One vector is turned by the same rotation once a step. Each row is the vector after some number of steps, and that number follows the row.
The counts run from 0 to 328.
.05, .28, .07, .14, -.07, -.05, -.13, .27, -.16, .33, -.17, .11, -.09, -.10, -.18, -.15, .34, .43, .06, -.14, .03, -.08, -.13, .17, -.01, .06, .30, -.06, -.10, -.11, .05, .12, -.13, .18, .04, .01, .04, -.11, .06, -.19, .14, .18, .29, .26, .51, -.16	58
-.20, -.21, .19, .10, -.15, .20, .04, -.45, .25, -.35, .06, -.01, .09, .09, .11, -.06, -.16, -.34, -.05, -.24, .07, -.32, .04, -.14, .20, .27, .13, -.03, -.17, -.31, -.04, -.06, .45, -.11, -.17, -.18, .06, .11, .12, .06, .12, .24, .11, -.13, -.19, -.02	137
.11, -.07, .11, .18, .00, .22, .00, .11, .16, -.07, -.08, .21, -.36, -.07, .24, .03, -.26, -.10, -.19, -.15, .31, -.27, -.17, .33, -.56, .18, .12, -.13, -.44, .05, .00, -.03, .00, -.07, .05, .16, -.03, .03, .20, .06, -.11, .12, .21, -.16, -.06, .36	69
.15, .36, -.07, .23, .00, .13, .16, -.15, -.21, -.23, .07, -.01, .26, .19, .17, .46, .20, -.09, -.21, -.20, -.05, .04, .10, -.03, .07, .45, .04, -.21, .06, -.07, -.35, -.14, .01, -.06, -.11, .12, -.08, .29, .01, .29, .02, .15, -.08, -.11, .15, .28	258
.30, -.10, .24, .03, -.13, .11, -.04, .14, .06, -.16, -.12, .20, .09, .03, .28, .19, .09, .09, -.09, .13, .28, -.13, -.15, -.24, .14, .28, .09, .07, -.03, -.15, -.02, -.28, .17, .10, .35, -.29, .01, .03, .30, -.28, -.15, .05, -.26, .05, .47, .17	121
-.03, -.36, -.11, -.02, -.01, -.01, .09, -.15, -.16, -.20, .13, -.34, -.04, -.04, .39, -.09, -.20, .13, -.01, .18, -.13, -.22, -.03, -.33, -.27, .05, .01, -.17, .20, .33, -.17, -.05, -.18, .11, -.24, .02, -.29, .09, .07, .32, -.17, -.01, -.37, .11, -.07, .02	319
-.03, .04, .10, -.03, -.20, -.06, -.21, -.44, -.07, -.12, -.18, -.12, -.07, -.10, .05, .40, .22, .21, -.09, .11, -.25, -.30, .09, .18, .03, .05, -.08, -.12, -.06, -.03, .00, -.25, -.30, -.16, .02, -.16, -.20, .24, .03, .13, .09, .24, -.05, .05, .17, .15	89
.37, .35, -.27, .19, .09, .12, .03, .00, -.28, .10, .02, .17, .25, .28, .16, .31, .12, -.18, .06, -.04, -.41, .06, .07, -.07, -.07, .28, .09, .17, .11, .02, -.05, .08, -.05, -.27, .01, -.01, -.13, .11, -.05, .29, .10, -.03, -.12, -.19, -.02, .34	257
.00, -.31, -.13, .22, .01, .17, -.08, -.24, .12, .04, .12, -.29, .27, .26, .17, .02, -.06, .17, -.10, .31, .17, -.08, -.24, -.04, -.45, .04, -.20, -.15, .06, -.32, -.19, .02, .16, -.27, -.22, -.03, .38, -.11, .28, .33, .11, .26, -.06, -.33, -.03, .11	32
-.02, -.07, -.07, -.10, -.18, .12, -.14, -.20, .00, -.24, -.10, -.30, .09, -.04, .06, .11, .18, .32, -.10, .33, .03, -.59, -.07, -.05, -.16, .09, -.16, .00, -.21, .18, -.04, -.27, -.12, -.03, -.18, -.12, -.17, .07, .15, .10, -.13, .23, -.02, -.13, .16, .05	85
.07, -.30, .06, .31, .21, .37, .06, -.33, .01, -.20, .21, .05, -.24, -.13, .37, -.14, -.17, -.26, -.08, -.20, -.25, -.27, .02, .01, -.08, .01, -.04, -.20, -.21, .17, .00, -.25, -.05, -.10, -.11, .01, -.12, .24, .19, .06, -.19, -.18, .02, -.07, .00, .04	311
.12, .01, -.15, -.12, -.25, -.35, -.35, .35, -.07, .06, .02, -.15, .24, -.17, .04, -.03, .00, .19, -.06, .14, .35, -.15, -.34, .06, -.35, -.03, -.43, .40, -.13, -.15, .10, .04, .13, -.12, -.02, -.23, -.04, -.40, -.06, .16, -.16, .10, .08, -.09, -.27, .13	229
-.24, .08, .08, .06, -.16, .10, -.01, -.22, .02, -.11, .01, -.04, .04, .11, -.23, -.36, .08, -.08, .07, -.16, -.36, -.33, .30, -.11, .36, .05, -.01, .16, .12, .06, -.09, .07, .09, .11, -.40, .07, .02, .09, .00, -.07, -.07, -.07, .01, .23, .17, -.40	147
.12, .09, -.11, -.04, .16, .04, .10, -.10, .12, .28, .17, -.46, -.33, .06, -.24, -.09, -.04, -.26, .26, -.23, -.23, .09, .27, .01, -.21, .22, .34, -.02, .01, -.20, .04, .11, .20, -.20, -.10, .28, .15, -.06, -.02, .35, -.10, .12, .48, -.02, .05, -.04	199
-.32, -.08, -.15, .10, -.22, .06, .02, -.10, -.23, .14, -.18, -.13, -.04, .24, -.12, -.31, .14, -.06, .28, -.23, -.31, .14, .17, .09, -.43, .00, .06, -.32, .18, .33, -.11, .24, .14, .03, -.18, .04, .13, -.13, .09, .01, .21, .26, .07, -.01, .08, -.09	42
.10, -.18, -.01, .23, -.19, .13, -.18, -.10, -.09, -.18, -.03, .26, .13, .10, .21, .11, -.23, .00, -.12, -.02, -.12, .21, -.31, .19, -.59, .23, .25, -.42, .08, -.19, -.16, .06, .10, -.20, .07, -.29, .04, -.20, .11, -.17, .20, -.01, -.06, .01, -.02, .10	270
.11, .21, -.04, -.09, -.30, .05, -.12, -.25, -.03, .02, .09, -.43, .14, -.14, -.27, -.02, .15, .10, .25, .30, -.37, -.15, .07, .11, .06, .10, .08, -.04, .09, -.21, -.02, -.28, -.28, -.05, -.15, -.12, -.21, .26, .02, .03, -.05, .21, .17, .18, .19, -.24	94
.41, .22, -.11, .04, -.03, .02, -.06, -.24, -.22, -.09, .14, .01, .23, .14, -.21, .23, -.01, .49, -.19, .26, -.04, -.13, .08, -.13, .09, .11, .03, -.14, .11, .24, .05, .12, -.35, .21, -.15, .22, -.08, .12, .08, .09, .22, .14, -.06, .01, .57, .03	255
.08, .31, -.11, -.05, -.03, -.15, -.12, -.05, .27, -.21, .06, .14, .35, -.05, -.26, .05, -.28, -.11, .27, -.17, .10, -.18, -.07, .05, .21, .07, -.51, .14, -.06, .04, .13, .23, -.11, -.06, -.23, .10, -.06, .26, -.20, -.04, -.08, .13, .08, -.50, -.06, .01	245
.04, .26, .37, -.16, .11, -.15, -.06, .10, -.07, .02, .06, .29, -.30, -.24, .15, .16, .11, -.08, -.19, -.16, -.02, -.37, -.05, -.15, .46, .32, .28, .27, -.26, -.12, .21, .12, -.11, -.03, .09, -.19, .05, .20, -.26, -.07, .26, -.12, .15, -.08, -.14, .15	294
-.20, -.36, .14, -.17, -.13, .11, -.01, -.22, .01, .12, .14, -.33, .04, .25, .19, -.09, -.02, .09, .08, -.03, -.27, .10, .24, .23, -.27, .01, -.14, -.33, .37, .13, -.18, .04, .06, -.19, -.23, -.12, .17, -.17, .18, .10, .08, .37, .23, .00, .28, -.15	41
.32, .25, -.15, .03, -.14, .01, .00, .38, -.11, -.08, -.10, .23, -.04, .26, .00, .03, .08, -.06, .16, -.17, -.09, .33, -.11, -.22, .15, .28, .23, -.23, -.06, .08, .19, .01, .20, .37, .47, -.03, -.30, .06, -.08, -.16, -.01, -.15, -.39, -.04, .13, -.15	119
.14, .12, -.02, .11, -.26, -.07, -.21, -.30, .00, .08, .27, -.28, -.03, -.30, -.20, .06, -.16, .28, -.06, .08, -.09, .25, .01, .12, .13, .36, .21, .02, .21, .08, .05, -.22, -.36, -.01, -.17, -.08, -.41, .32, -.02, .00, .04, .12, .14, .20, .11, -.22	98
.04, .10, .42, .10, .21, -.25, .07, -.05, .13, -.15, .16, .28, .13, -.06, .00, -.08, .04, -.01, -.16, -.21, .25, -.04, -.05, -.14, .18, -.14, -.61, -.08, .00, .21, .14, .41, -.10, .36, .06, .20, .03, .09, -.20, -.06, -.09, -.20, .15, -.25, .05, .17	12
-.12, .09, -.18, .07, -.40, .02, -.08, -.11, .02, -.14, -.27, -.14, .18, -.05, .16, .25, .28, .04, -.12, -.05, -.17, -.51, .03, .02, .12, .06, -.23, -.01, -.19, .10, -.02, -.24, -.03, -.18, -.01, .01, -.18, .23, -.05, .18, -.18, .09, -.11, -.38, .10, .01	84
.11, .05, -.14, .01, -.06, .05, -.02, .09, .10, .17, .24, -.27, .02, .36, -.23, .03, -.04, -.05, .04, -.11, -.22, .23, -.01, -.07, -.14, -.02, .00, -.46, .08, .07, .08, .26, .09, -.15, -.26, .09, .13, .21, .00, .27, .23, .01, .18, -.33, -.19, -.48	34
.10, .26, -.18, .18, -.19, .09, .00, .12, .12, .16, .16, .09, .17, -.31, -.25, -.12, -.31, .13, .17, .01, .24, .17, -.08, .41, .20, .33, .15, .20, .14, .18, -.27, .10, -.20, .11, -.21, .05, -.30, .22, .00, -.11, -.16, .06, -.38, .15, .15, -.02	107
-.28, -.17, -.03, -.13, -.08, -.07, .01, .13, .03, -.04, -.24, -.15, -.06, -.09, .19, -.27, .11, .02, .25, -.03, -.12, -.38, .10, -.21, -.21, -.17, -.38, -.23, .04, -.22, .05, .09, .10, .29, .20, -.23, .27, .04, .19, .12, -.10, .12, .08, -.37, .11, .30	185
.24, .14, .14, -.10, .11, .12, -.12, -.33, -.09, -.14, .18, -.02, .22, .05, -.10, .03, -.03, .10, .38, .15, -.15, .03, .34, .12, -.10, -.02, -.27, .01, .15, .21, .34, .06, -.25, .03, .08, .00, -.18, .12, .21, -.17, .09, .23, .43, -.15, .31, .24	247
.23, .21, .21, -.16, .24, -.10, -.01, .04, -.08, -.18, -.10, .29, -.25, -.12, .00, .04, -.31, -.14, -.01, -.11, -.06, -.61, -.20, -.24, .00, .33, -.06, .08, -.33, -.23, -.19, .30, -.17, .09, -.09, .03, .00, .09, -.15, .10, .18, -.15, .09, -.15, -.15, .16	298
.05, .31, -.11, .14, -.21, .21, .11, .29, .00, -.08, -.02, .17, .07, .18, .03, -.14, .28, -.11, .26, -.39, .03, .26, -.11, -.01, .26, .30, .05, .02, -.11, -.06, -.03, -.27, .11, .26, .10, .15, -.27, .37, -.03, -.24, -.28, -.05, -.31, .05, .20, -.02	115
.37, .21, .43, -.15, .24, -.09, -.04, -.03, .09, .04, .09, .04, -.35, -.25, .06, .10, -.15, -.15, -.19, .04, -.08, -.50, -.11, -.04, .34, .24, .08, -.03, -.28, -.04, .05, .07, -.34, -.02, -.12, .14, -.07, .24, .02, -.06, .23, -.04, .23, -.05, .04, -.15	299
.07, .23, .11, -.02, -.27, -.21, -.26, .00, .13, .24, .00, -.08, .23, -.14, -.08, -.08, .10, -.05, .16, .13, .26, -.16, -.01, .40, .05, -.04, -.56, .44, -.12, -.35, -.04, -.03, .02, -.26, -.05, .05, -.01, .05, .09, -.24, .01, .19, .21, -.38, -.05, .14	237
-.13, -.26, .29, .01, .02, -.04, .00, .09, .30, .22, .05, -.15, -.10, .05, .22, -.39, .38, .16, .25, .09, .02, .13, .04, .11, .11, -.28, -.17, -.21, .07, .06, .25, -.02, .22, .20, .16, .04, .12, .18, .49, -.26, -.04, .08, -.18, -.17, .09, -.27	179
.09, .23, .28, -.21, -.04, -.10, -.06, .23, -.15, .10, -.14, -.03, -.22, -.12, -.03, .09, .34, .31, -.08, -.53, -.04, .00, -.08, .11, -.11, .22, -.06, -.13, -.13, -.09, -.07, .02, -.07, .05, -.05, .10, .21, -.02, -.09, .02, .05, .13, .45, .14, .40, -.07	57
-.17, .10, -.01, .23, -.06, .02, .01, -.23, .06, .35, -.17, -.16, -.20, -.07, -.34, .02, .24, .12, .04, .07, .08, -.11, .15, .06, .17, -.15, .28, .28, .00, -.35, .09, .33, .07, .01, -.03, .13, .30, .24, -.04, .47, .14, .02, -.06, -.20, .14, .04	196
.03, -.06, -.15, .18, -.33, .05, -.26, -.42, -.16, -.03, -.06, -.19, -.03, -.14, -.10, .10, .30, .40, .10, .39, -.14, -.26, .03, .09, -.11, -.11, .17, -.02, -.01, -.05, .19, -.33, -.23, -.01, -.03, -.09, -.25, .06, .21, .23, .05, .38, -.01, .23, .09, -.04	90
.14, -.33, .01, -.05, .22, .09, -.27, -.08, .16, -.13, .10, .00, -.03, .05, .27, -.05, -.29, .03, -.01, .25, -.34, -.33, -.10, -.15, -.02, -.04, -.28, -.15, .27, .11, -.16, .13, -.07, -.28, -.04, -.10, -.11, -.12, -.05, -.05, -.23, -.22, -.52, -.17, .10, -.24	314
-.04, -.38, .08, .02, -.12, -.22, -.17, -.27, -.16, -.02, .00, -.21, -.11, -.12, .21, -.04, .02, .41, .03, .35, -.17, -.01, -.08, -.17, -.21, -.07, .02, -.30, .27, -.02, -.20, -.06, -.07, .23, .15, -.05, -.20, .05, .08, .04, -.10, .01, -.37, .17, .20, -.09	323
.19, -.12, -.12, -.07, -.09, .17, -.11, -.06, -.13, .00, -.09, .04, -.28, .10, .17, .03, .00, .11, .10, .10, -.41, -.21, .25, .06, -.17, -.02, -.02, .00, -.14, .56, .56, -.14, -.24, -.15, .12, -.10, -.31, .05, .18, .06, -.04, .11, .00, -.13, -.24, -.02	82
.21, .03, -.07, .00, -.15, -.41, -.33, .28, -.14, .10, -.15, .05, .05, .08, .26, .21, .26, .07, -.18, .09, -.16, .35, -.21, -.01, -.30, -.11, -.14, .10, .09, .01, .40, -.02, .21, -.24, .23, -.27, -.16, -.37, -.12, .08, -.11, -.13, .00, .04, -.28, .05	225
-.06, .20, .11, -.18, .12, -.26, -.08, .40, -.01, .17, -.14, .00, -.21, -.09, .06, .14, .25, -.04, .06, -.42, -.24, -.06, -.26, .01, -.15, .28, -.09, .02, .13, -.06, -.14, .25, .13, -.04, -.02, -.19, .13, -.20, -.44, .14, -.09, .00, .47, -.02, .02, .13	56
-.43, -.03, -.14, .18, -.28, -.16, -.08, -.10, -.04, .15, -.24, .05, .09, .20, -.21, -.02, .12, .08, .04, -.29, -.14, .16, .12, .12, -.15, -.14, -.07, -.25, .30, .25, -.18, .57, .20, .06, -.10, .00, .11, -.02, -.22, .16, .06, .18, -.04, -.18, -.11, -.10	43
.25, .05, -.01, .10, .03, -.14, -.28, .00, -.07, .22, .03, -.16, .35, .30, -.05, -.07, .25, .16, -.12, .41, .05, -.15, -.23, -.05, -.01, -.30, -.10, -.19, -.07, -.38, -.03, .35, .07, -.09, -.01, .16, .28, .04, .23, .20, .25, -.04, -.13, -.27, .04, -.17	27
.18, .31, -.16, .16, -.06, .21, .10, -.19, -.13, -.12, -.01, -.22, .34, .22, -.13, .23, .23, .22, -.21, .14, .12, -.11, -.01, -.14, -.07, .21, .20, -.23, -.16, -.07, -.24, -.14, -.19, .10, -.15, .30, .01, .27, .17, .17, .18, .34, .03, .07, .45, .01	259
